In the data rows, zero lies at 4.5, halfway between 4 and 5.
Some points, each followed by its number:
[3 4 7 7 3 5 5 0] 0
[5 0 3 3 3 7 2 2] 1
[6 8 5 4 5 6 7 8] 2
[3 6 6 2 7 5 6 9] 3
[6 5 2 6 3 5 1 1] 4
[2 5 7 3 7 4 6 7] 5
[4 5 6 4 6 5 4 3] 6
[6 6 5 3 6 7 5 9] 7
[3 1 3 6 3 3 2 1] 8
[5 4 1 4 5 3 4 4] 9
[5 7 6 3 7 5 6 9] 10
[3 4 5 6 3 5 3 1] 11
[2 9 5 3 6 4 8 7] 12
[7 5 6 5 4 6 4 6] 13
[4 8 4 4 7 4 8 7] 14
[5 1 2 3 5 4 3 4] 15
[5 6 5 5 5 5 5 7] 16
[5 7 6 4 4 3 6 7] 17
[7 9 8 2 5 6 6 9] 18
[4 0 3 3 5 4 3 1] 19
[6 6 3 4 5 5 5 6] 20
[4 3 5 3 3 6 4 4] 21
[6 3 4 7 4 3 4 3] 22
[6 6 4 6 3 5 4 6] 23
[4 2 3 2 5 4 3 5] 24
[6 4 0 3 6 3 5 4] 25
[2 3 6 6 4 4 4 1] 26
[5 0 4 5 4 4 2 2] 27
[6 3 3 6 5 3 4 1] 28
[4 3 5 2 5 3 6 6] 29
[3 4 4 5 5 3 3 3] 30
[4 9 6 4 4 6 6 9] 31
[4 2 4 3 4 4 5 5] 32
[7 4 5 8 2 6 2 2] 33
[4 1 3 3 3 4 4 2] 34
[6 6 5 5 5 6 4 9] 35
[5 2 6 4 1 6 4 1] 36
[3 5 7 6 4 6 1 4] 37
New points follow, each followed by the numbers of its three nearest points above by angle, seen from the average point of the numbered points, smallest number first.
[2 3 5 6 4 4 5 1] 0 11 26
[3 4 6 7 3 5 5 1] 0 11 26
[5 2 6 5 3 5 2 4] 1 27 36
[5 5 3 3 6 3 8 6] 12 14 29
[3 0 4 7 2 4 1 0] 8 11 27
[5 3 3 2 4 3 3 5] 15 24 32
[6 4 2 5 5 4 5 2] 9 25 28
[6 2 2 5 6 4 3 2] 15 19 28
[6 5 4 5 5 6 4 2] 4 28 33
[5 6 3 7 4 5 3 1] 4 11 33
[4 3 4 5 3 4 2 4] 4 8 27
[3 4 5 0 8 4 7 9] 3 5 29
[5 1 3 3 3 5 4 2] 1 19 34
[2 4 8 5 5 4 6 5] 0 5 26
[5 4 1 6 3 5 4 1] 4 8 28
[5 0 4 5 4 4 2 2] 8 19 27
[4 5 5 3 3 5 3 4] 21 36 37
